In the rows, zero is written as 100.
One turn or mirror swaps these rows in pairs. Which row does each one swap with?
The rows were stretched afterwards, more along some directions than others.
vuzek: 91, 92, 117, 97, 107, 114, 117, 97, 156, 112, 112, 97, 99, 107, 94, 103, 96, 123, 107, 138, 87, 94
nuf: 74, 85, 91, 102, 98, 93, 105, 100, 106, 107, 112, 102, 107, 83, 99, 88, 92, 105, 103, 115, 71, 132
leli: 56, 86, 76, 104, 99, 123, 103, 79, 118, 82, 124, 123, 121, 112, 85, 87, 111, 101, 70, 92, 77, 123
soze: 82, 98, 74, 90, 110, 112, 82, 101, 104, 90, 146, 108, 121, 77, 93, 119, 105, 104, 101, 105, 94, 104
Bule: 76, 116, 135, 103, 70, 117, 122, 70, 106, 105, 130, 96, 102, 110, 106, 87, 103, 113, 96, 98, 94, 116
fupuf: 117, 123, 111, 86, 108, 87, 97, 105, 111, 108, 71, 105, 68, 109, 81, 91, 98, 103, 105, 97, 113, 94
Sur: 113, 91, 86, 108, 108, 104, 93, 93, 94, 106, 118, 99, 108, 74, 84, 98, 108, 109, 71, 94, 100, 100
defi: 89, 102, 121, 91, 109, 113, 113, 97, 156, 118, 114, 95, 95, 103, 91, 104, 93, 124, 108, 137, 90, 93
gel: 73, 113, 130, 102, 70, 121, 123, 73, 105, 102, 134, 96, 113, 106, 106, 87, 98, 118, 102, 96, 92, 116
zel: 99, 86, 113, 130, 90, 97, 115, 87, 97, 110, 129, 88, 126, 108, 119, 105, 98, 100, 94, 84, 124, 86
rame: 118, 116, 110, 85, 99, 90, 99, 95, 111, 108, 76, 109, 73, 114, 79, 85, 98, 103, 96, 87, 121, 85
zoza: 91, 106, 87, 82, 99, 123, 108, 102, 118, 99, 135, 94, 129, 113, 88, 122, 110, 106, 104, 108, 110, 81
beve: 83, 117, 133, 98, 72, 110, 120, 74, 105, 110, 134, 92, 98, 100, 104, 86, 97, 112, 102, 100, 95, 120
sovo: 105, 97, 82, 108, 107, 103, 101, 102, 92, 106, 120, 97, 108, 73, 78, 96, 111, 108, 75, 90, 92, 100
taru: 93, 113, 123, 89, 74, 98, 100, 61, 95, 96, 121, 91, 62, 120, 97, 87, 100, 107, 101, 103, 101, 91
fus: 100, 96, 121, 127, 93, 100, 112, 95, 93, 111, 126, 91, 120, 110, 124, 110, 95, 99, 93, 84, 126, 83
Bufa: 87, 108, 87, 92, 106, 138, 106, 109, 120, 102, 128, 93, 127, 115, 93, 127, 110, 114, 113, 119, 92, 80
Mek: 80, 116, 136, 102, 74, 122, 122, 73, 109, 103, 133, 88, 104, 109, 111, 86, 103, 118, 97, 99, 91, 115
vuro: 109, 95, 81, 105, 107, 91, 94, 99, 91, 110, 114, 99, 101, 75, 79, 94, 113, 106, 74, 93, 90, 102
Tade: 80, 93, 69, 93, 106, 108, 83, 96, 109, 92, 142, 104, 113, 76, 90, 115, 106, 105, 98, 102, 92, 107
lepos: 80, 85, 111, 88, 109, 118, 111, 90, 151, 101, 120, 102, 110, 104, 94, 102, 94, 120, 102, 134, 83, 97
Soson: 75, 86, 84, 96, 100, 98, 101, 99, 105, 105, 111, 103, 100, 87, 97, 82, 97, 106, 101, 121, 65, 132
bel: 119, 115, 109, 76, 101, 76, 97, 97, 107, 107, 80, 98, 72, 104, 74, 92, 101, 94, 93, 81, 130, 87
bav: 92, 111, 123, 90, 70, 94, 104, 59, 98, 97, 121, 93, 63, 122, 91, 85, 101, 111, 94, 105, 102, 88
guped: 97, 125, 121, 78, 101, 130, 103, 131, 114, 99, 105, 96, 70, 114, 110, 89, 99, 107, 107, 103, 66, 103
nebot: 85, 116, 88, 89, 108, 138, 111, 114, 122, 104, 129, 95, 123, 109, 95, 132, 107, 111, 116, 120, 93, 84
nas: 80, 86, 93, 94, 99, 95, 97, 93, 104, 106, 108, 95, 101, 84, 98, 81, 92, 105, 101, 115, 75, 130
zupa: 89, 111, 88, 88, 109, 134, 102, 109, 119, 97, 129, 93, 132, 116, 95, 122, 107, 113, 101, 117, 100, 78
dis: 81, 106, 130, 114, 68, 92, 97, 74, 98, 89, 127, 102, 94, 115, 96, 104, 93, 108, 92, 62, 137, 90
voze: 79, 112, 135, 102, 77, 116, 124, 70, 107, 111, 131, 95, 101, 107, 106, 83, 102, 111, 93, 97, 99, 118
mapu: 98, 127, 121, 76, 99, 115, 102, 130, 115, 109, 110, 93, 64, 110, 110, 88, 91, 109, 115, 101, 63, 100
Tager: 89, 90, 118, 98, 109, 111, 115, 95, 159, 120, 116, 94, 103, 104, 94, 108, 93, 117, 108, 127, 85, 98
Fes: 95, 92, 120, 129, 88, 107, 109, 87, 90, 104, 126, 96, 123, 113, 122, 102, 93, 102, 89, 77, 133, 79
Gega: 90, 102, 129, 112, 71, 83, 99, 79, 98, 94, 121, 102, 89, 106, 92, 112, 85, 106, 93, 58, 151, 90
nisit: 81, 86, 86, 99, 100, 97, 102, 102, 100, 107, 107, 103, 101, 87, 104, 87, 98, 108, 101, 122, 58, 132
gor: 87, 109, 85, 86, 105, 135, 102, 107, 120, 105, 129, 94, 128, 114, 95, 126, 108, 106, 102, 116, 98, 77
sedom: 104, 96, 119, 128, 91, 96, 109, 83, 94, 110, 121, 90, 118, 113, 120, 103, 97, 97, 95, 84, 132, 86
Mosi: 60, 86, 75, 100, 102, 126, 102, 81, 115, 83, 122, 123, 120, 113, 90, 88, 113, 95, 71, 92, 77, 125
pebi: 78, 81, 89, 100, 103, 99, 102, 102, 107, 101, 106, 99, 100, 86, 99, 80, 96, 110, 102, 117, 65, 129
tulu: 122, 114, 113, 84, 108, 96, 99, 101, 108, 104, 73, 104, 71, 107, 83, 96, 95, 102, 103, 85, 125, 83
kal: 98, 90, 120, 131, 93, 100, 109, 80, 90, 105, 129, 95, 122, 108, 118, 106, 89, 94, 93, 81, 134, 81
bebe: 98, 120, 131, 72, 90, 120, 101, 111, 110, 93, 108, 94, 63, 118, 107, 83, 89, 108, 103, 92, 82, 104
Biret: 114, 98, 94, 106, 105, 93, 100, 96, 91, 110, 119, 90, 99, 74, 81, 88, 112, 103, 72, 84, 99, 101
nef: 85, 62, 97, 105, 95, 115, 99, 59, 116, 86, 111, 106, 100, 112, 88, 74, 110, 92, 63, 103, 107, 124
guki: 111, 96, 86, 110, 104, 96, 97, 94, 88, 103, 124, 99, 106, 73, 79, 96, 102, 104, 69, 86, 102, 103
kina: 118, 123, 109, 85, 108, 88, 98, 103, 112, 112, 73, 101, 70, 108, 84, 88, 100, 101, 99, 86, 118, 90
sozi: 89, 93, 119, 87, 109, 108, 109, 95, 156, 119, 115, 95, 96, 101, 93, 109, 92, 116, 103, 133, 95, 96
saz: 96, 123, 118, 82, 102, 131, 101, 135, 115, 101, 100, 103, 74, 115, 115, 98, 91, 109, 119, 103, 63, 104
Pafeg: 95, 122, 120, 75, 95, 125, 102, 130, 114, 99, 110, 106, 74, 115, 110, 93, 92, 110, 113, 100, 69, 103
dib: 76, 114, 105, 99, 68, 114, 121, 79, 92, 72, 125, 111, 101, 118, 107, 69, 112, 122, 78, 105, 66, 100
Vupo: 97, 97, 117, 124, 87, 102, 115, 83, 97, 114, 130, 92, 119, 113, 119, 106, 99, 97, 95, 77, 133, 84
mekun: 81, 65, 110, 102, 95, 119, 98, 53, 111, 83, 119, 94, 95, 115, 82, 74, 111, 92, 62, 100, 116, 120
rike: 117, 94, 90, 106, 112, 95, 101, 101, 95, 111, 117, 100, 97, 70, 81, 95, 107, 106, 76, 92, 100, 103
Kezu: 73, 115, 117, 96, 63, 120, 117, 76, 91, 78, 134, 105, 96, 122, 102, 69, 115, 120, 70, 104, 76, 91

nef pairs with Kezu
Gega pairs with soze
gor pairs with rame
bav pairs with Mosi
dib pairs with mekun
bebe pairs with lepos
tulu pairs with zupa

One turn or mirror swaps these rows in pairs. Which row does each one swap with?
The rows were stretched afterwards, more along some directions than others.
nis: 96, 99, 127, 84, 115, 133, 109, 84, 90, 96, 87, 115, 114, 104, 134, 83, 69, 148, 70, 106, 113, 98, 106, 96, 96, 108, 89, 128, 103
Pimo: 95, 113, 100, 82, 141, 138, 123, 91, 98, 87, 87, 117, 104, 87, 127, 93, 74, 138, 77, 116, 95, 116, 82, 110, 92, 117, 97, 134, 106
Kurab: 97, 73, 123, 128, 80, 106, 75, 81, 117, 119, 120, 127, 107, 50, 102, 82, 48, 109, 132, 87, 59, 91, 120, 64, 120, 136, 144, 96, 94
Vafi: 103, 114, 111, 74, 131, 150, 130, 82, 92, 84, 84, 110, 105, 87, 120, 71, 60, 145, 72, 108, 103, 106, 88, 79, 82, 123, 79, 121, 110
fina: 102, 109, 108, 71, 136, 128, 135, 89, 102, 94, 91, 98, 109, 81, 123, 90, 87, 137, 67, 115, 113, 102, 94, 85, 110, 123, 94, 131, 122
Ruk: 106, 69, 120, 126, 67, 105, 81, 83, 99, 125, 123, 112, 101, 56, 110, 92, 77, 96, 131, 91, 50, 77, 114, 53, 137, 141, 121, 92, 89
fepi: 110, 163, 80, 71, 97, 90, 102, 121, 94, 111, 115, 111, 67, 75, 104, 136, 136, 72, 84, 106, 121, 123, 102, 119, 106, 127, 85, 44, 100
zude: 110, 66, 115, 136, 73, 119, 82, 72, 119, 98, 119, 103, 107, 81, 124, 76, 63, 117, 147, 84, 65, 100, 100, 64, 128, 140, 137, 89, 108
diri: 92, 112, 124, 106, 38, 85, 103, 93, 144, 139, 135, 110, 120, 92, 131, 90, 104, 105, 116, 91, 122, 84, 107, 81, 107, 123, 67, 56, 79
Vok: 120, 109, 121, 58, 145, 146, 121, 72, 93, 94, 89, 115, 96, 74, 118, 70, 72, 147, 75, 111, 111, 120, 88, 85, 67, 117, 90, 114, 111
zevif: 76, 98, 125, 112, 38, 82, 98, 99, 143, 144, 139, 116, 118, 92, 120, 83, 81, 87, 121, 110, 114, 69, 106, 89, 130, 121, 76, 64, 70
pon: 90, 141, 70, 88, 125, 106, 100, 132, 91, 115, 124, 112, 66, 91, 109, 144, 134, 86, 78, 93, 94, 136, 108, 127, 96, 124, 81, 63, 112
sezo: 68, 117, 109, 120, 59, 98, 99, 86, 145, 127, 135, 122, 117, 98, 125, 75, 61, 119, 100, 92, 112, 84, 115, 94, 92, 108, 82, 74, 60
Dele: 85, 111, 126, 91, 30, 86, 84, 104, 142, 130, 142, 117, 113, 88, 130, 89, 81, 106, 118, 90, 120, 94, 125, 74, 112, 124, 73, 53, 67
zat: 107, 60, 112, 122, 66, 100, 74, 75, 122, 124, 105, 122, 110, 55, 121, 101, 100, 124, 124, 73, 73, 86, 124, 62, 113, 140, 119, 105, 112
Rosam: 91, 105, 124, 116, 45, 84, 101, 84, 136, 141, 145, 105, 101, 110, 112, 80, 93, 116, 126, 84, 121, 76, 109, 87, 107, 101, 84, 78, 80
Sos: 66, 103, 118, 102, 35, 83, 91, 103, 132, 131, 136, 125, 115, 88, 147, 74, 85, 102, 119, 103, 121, 72, 116, 88, 112, 115, 69, 74, 70
duf: 112, 74, 106, 124, 79, 117, 90, 77, 130, 120, 113, 117, 101, 55, 118, 73, 59, 123, 134, 80, 80, 101, 103, 58, 127, 133, 116, 97, 118
Vor: 92, 165, 87, 59, 116, 103, 89, 127, 94, 113, 108, 118, 67, 81, 106, 141, 134, 77, 70, 92, 109, 138, 120, 119, 93, 132, 67, 42, 91
lok: 80, 101, 125, 97, 40, 93, 100, 91, 124, 132, 152, 127, 108, 102, 128, 89, 82, 114, 112, 90, 121, 90, 118, 84, 109, 118, 66, 67, 84
foz: 94, 103, 112, 84, 135, 148, 123, 86, 93, 75, 80, 96, 111, 104, 126, 76, 71, 137, 80, 110, 111, 110, 84, 98, 99, 127, 96, 112, 123
sanep: 100, 117, 100, 63, 145, 149, 118, 92, 98, 92, 92, 111, 110, 85, 117, 81, 51, 139, 63, 117, 109, 119, 89, 99, 76, 122, 100, 119, 108
Sozit: 101, 135, 83, 79, 122, 94, 113, 105, 76, 102, 123, 127, 62, 72, 106, 134, 150, 86, 102, 94, 94, 133, 107, 117, 105, 98, 70, 49, 107
Fibo: 88, 91, 123, 100, 52, 88, 119, 97, 124, 132, 142, 125, 104, 99, 145, 91, 106, 112, 138, 109, 113, 94, 101, 79, 118, 97, 63, 71, 87
nuteg: 125, 135, 124, 46, 111, 137, 109, 83, 105, 111, 79, 118, 89, 93, 109, 75, 67, 120, 68, 105, 146, 110, 81, 115, 83, 135, 90, 98, 98
led: 124, 70, 125, 121, 74, 104, 66, 75, 108, 117, 116, 132, 91, 64, 110, 107, 88, 113, 123, 75, 58, 91, 125, 78, 113, 129, 135, 88, 95
kela: 95, 110, 110, 71, 122, 144, 130, 91, 89, 97, 83, 96, 100, 84, 118, 81, 76, 131, 60, 116, 101, 92, 87, 84, 107, 124, 81, 122, 91
gamek: 99, 87, 86, 141, 67, 118, 67, 79, 131, 111, 112, 116, 118, 67, 126, 85, 46, 108, 125, 69, 67, 88, 101, 67, 122, 152, 134, 102, 75
Maso: 80, 104, 103, 107, 66, 96, 94, 80, 142, 125, 137, 107, 105, 97, 116, 77, 87, 102, 101, 90, 116, 103, 107, 89, 104, 129, 55, 65, 68
bevo: 96, 135, 73, 81, 118, 109, 92, 124, 70, 112, 121, 113, 64, 84, 113, 128, 132, 79, 70, 101, 91, 131, 117, 110, 85, 122, 67, 47, 99
Zavi: 64, 109, 103, 114, 54, 98, 83, 100, 136, 146, 134, 117, 124, 88, 137, 84, 85, 97, 111, 100, 117, 98, 106, 101, 99, 112, 85, 87, 52
fere: 78, 108, 104, 106, 58, 83, 101, 102, 144, 134, 146, 118, 110, 80, 133, 86, 89, 107, 117, 97, 115, 87, 113, 93, 101, 124, 70, 55, 71
Nidup: 68, 98, 128, 111, 48, 85, 98, 102, 129, 140, 134, 121, 123, 105, 129, 74, 88, 103, 121, 114, 116, 89, 102, 84, 103, 115, 80, 66, 86
pazun: 109, 72, 106, 139, 93, 104, 85, 68, 107, 92, 115, 111, 105, 63, 110, 76, 58, 121, 133, 84, 64, 97, 99, 58, 125, 134, 132, 110, 112
Vogun: 103, 143, 77, 72, 119, 94, 104, 125, 91, 119, 139, 119, 64, 80, 105, 133, 118, 75, 84, 110, 103, 128, 113, 116, 98, 136, 78, 35, 101
menog: 104, 147, 80, 84, 115, 102, 100, 128, 75, 119, 119, 108, 59, 101, 87, 138, 125, 86, 80, 101, 122, 112, 101, 124, 99, 113, 91, 64, 114
nafun: 120, 81, 115, 114, 81, 125, 76, 70, 119, 123, 120, 137, 103, 52, 122, 77, 54, 130, 135, 73, 76, 99, 97, 58, 112, 138, 128, 91, 99
lav: 90, 150, 77, 81, 121, 97, 96, 112, 88, 107, 113, 122, 64, 74, 90, 121, 132, 78, 78, 100, 99, 135, 101, 126, 93, 120, 93, 41, 100
Mito: 117, 65, 109, 129, 77, 98, 87, 78, 123, 117, 125, 109, 106, 48, 113, 100, 90, 114, 131, 82, 59, 88, 114, 54, 130, 137, 136, 100, 110
sifes: 121, 90, 116, 125, 57, 121, 60, 76, 118, 136, 112, 125, 108, 74, 113, 79, 55, 114, 127, 60, 91, 98, 100, 77, 111, 145, 116, 74, 87
Fesid: 103, 115, 103, 54, 127, 125, 120, 82, 93, 88, 83, 113, 98, 81, 120, 96, 94, 139, 61, 102, 124, 111, 106, 95, 106, 128, 92, 127, 129
tugi: 78, 94, 127, 108, 49, 79, 94, 90, 150, 135, 147, 128, 110, 92, 127, 84, 98, 115, 128, 74, 117, 100, 132, 75, 107, 117, 93, 71, 80
kiza: 112, 56, 114, 130, 84, 110, 77, 82, 104, 106, 133, 134, 115, 60, 105, 99, 60, 120, 131, 84, 48, 94, 109, 70, 114, 132, 134, 98, 107
fuvak: 106, 94, 120, 74, 137, 131, 128, 81, 107, 84, 77, 116, 101, 82, 107, 79, 71, 138, 68, 113, 113, 91, 77, 91, 90, 134, 99, 126, 121
pimav: 84, 131, 88, 76, 119, 105, 101, 131, 74, 113, 126, 106, 60, 81, 96, 137, 118, 85, 80, 102, 85, 117, 127, 101, 101, 121, 92, 46, 97
dinur: 83, 150, 71, 87, 110, 102, 92, 122, 79, 105, 104, 114, 56, 68, 110, 140, 146, 86, 82, 103, 105, 129, 111, 130, 75, 112, 77, 63, 92
duba: 75, 99, 109, 107, 47, 76, 99, 112, 128, 119, 152, 113, 116, 90, 128, 88, 82, 109, 124, 103, 121, 86, 115, 95, 117, 106, 87, 83, 94
lizo: 128, 73, 113, 132, 71, 103, 83, 69, 129, 124, 131, 119, 112, 62, 106, 92, 65, 113, 137, 83, 57, 88, 107, 60, 119, 146, 128, 97, 97
keka: 87, 142, 76, 86, 127, 100, 96, 130, 82, 107, 116, 114, 65, 89, 111, 136, 137, 90, 85, 96, 109, 151, 124, 108, 90, 115, 93, 66, 108
Rusin: 61, 104, 126, 107, 54, 94, 108, 95, 135, 137, 147, 100, 104, 102, 136, 79, 82, 117, 125, 93, 93, 85, 127, 68, 117, 112, 79, 71, 64
mupe: 104, 83, 107, 125, 85, 119, 71, 74, 132, 129, 126, 130, 112, 58, 119, 87, 54, 113, 135, 76, 54, 103, 109, 70, 106, 142, 135, 91, 91
Zuva: 99, 73, 115, 123, 83, 122, 66, 70, 118, 119, 117, 121, 104, 65, 105, 66, 53, 117, 121, 76, 73, 113, 103, 69, 99, 143, 140, 98, 102
Tera: 108, 113, 105, 63, 152, 137, 133, 82, 97, 90, 79, 102, 92, 72, 110, 74, 79, 134, 68, 113, 119, 124, 93, 94, 90, 115, 80, 118, 135
Duve: 113, 80, 103, 132, 77, 122, 79, 84, 106, 106, 109, 120, 98, 53, 116, 86, 64, 118, 136, 85, 53, 94, 105, 53, 106, 135, 123, 97, 98
Keb: 97, 142, 83, 70, 112, 108, 86, 116, 92, 134, 135, 129, 75, 85, 99, 133, 114, 63, 72, 101, 106, 134, 108, 125, 99, 133, 95, 57, 85
zit: 94, 138, 86, 100, 121, 96, 88, 120, 84, 119, 120, 119, 67, 88, 96, 133, 114, 67, 82, 118, 86, 124, 121, 117, 73, 120, 96, 53, 94
lema: 95, 112, 109, 81, 146, 155, 125, 86, 103, 100, 85, 102, 97, 90, 114, 77, 56, 143, 60, 107, 92, 125, 94, 87, 82, 125, 98, 119, 99
nof: 111, 123, 93, 72, 138, 138, 124, 98, 99, 92, 79, 113, 107, 77, 109, 102, 74, 132, 59, 114, 114, 100, 82, 107, 91, 133, 95, 123, 111
fali: 84, 142, 76, 72, 111, 92, 86, 128, 86, 111, 109, 124, 70, 79, 94, 129, 117, 58, 75, 121, 131, 115, 102, 129, 107, 139, 72, 58, 100
pima: 103, 112, 114, 63, 132, 130, 116, 84, 103, 94, 85, 109, 112, 96, 117, 84, 67, 109, 64, 116, 113, 100, 94, 94, 83, 144, 93, 120, 101
lop: 97, 149, 73, 84, 129, 108, 106, 117, 80, 109, 115, 96, 65, 88, 95, 128, 125, 71, 68, 115, 97, 132, 103, 122, 103, 116, 69, 52, 92
zadap: 80, 114, 107, 72, 135, 147, 104, 92, 96, 96, 75, 117, 105, 86, 114, 68, 55, 134, 61, 109, 126, 119, 83, 107, 80, 131, 107, 126, 114

Zavi pairs with Keb
pimav pairs with Rusin
menog pairs with Rosam
kela pairs with Ruk
Maso pairs with fali
Tera pairs with duf
lop pairs with zevif
Mito pairs with fina
Vok pairs with nafun
foz pairs with zude
fere pairs with Vogun
nuteg pairs with sifes

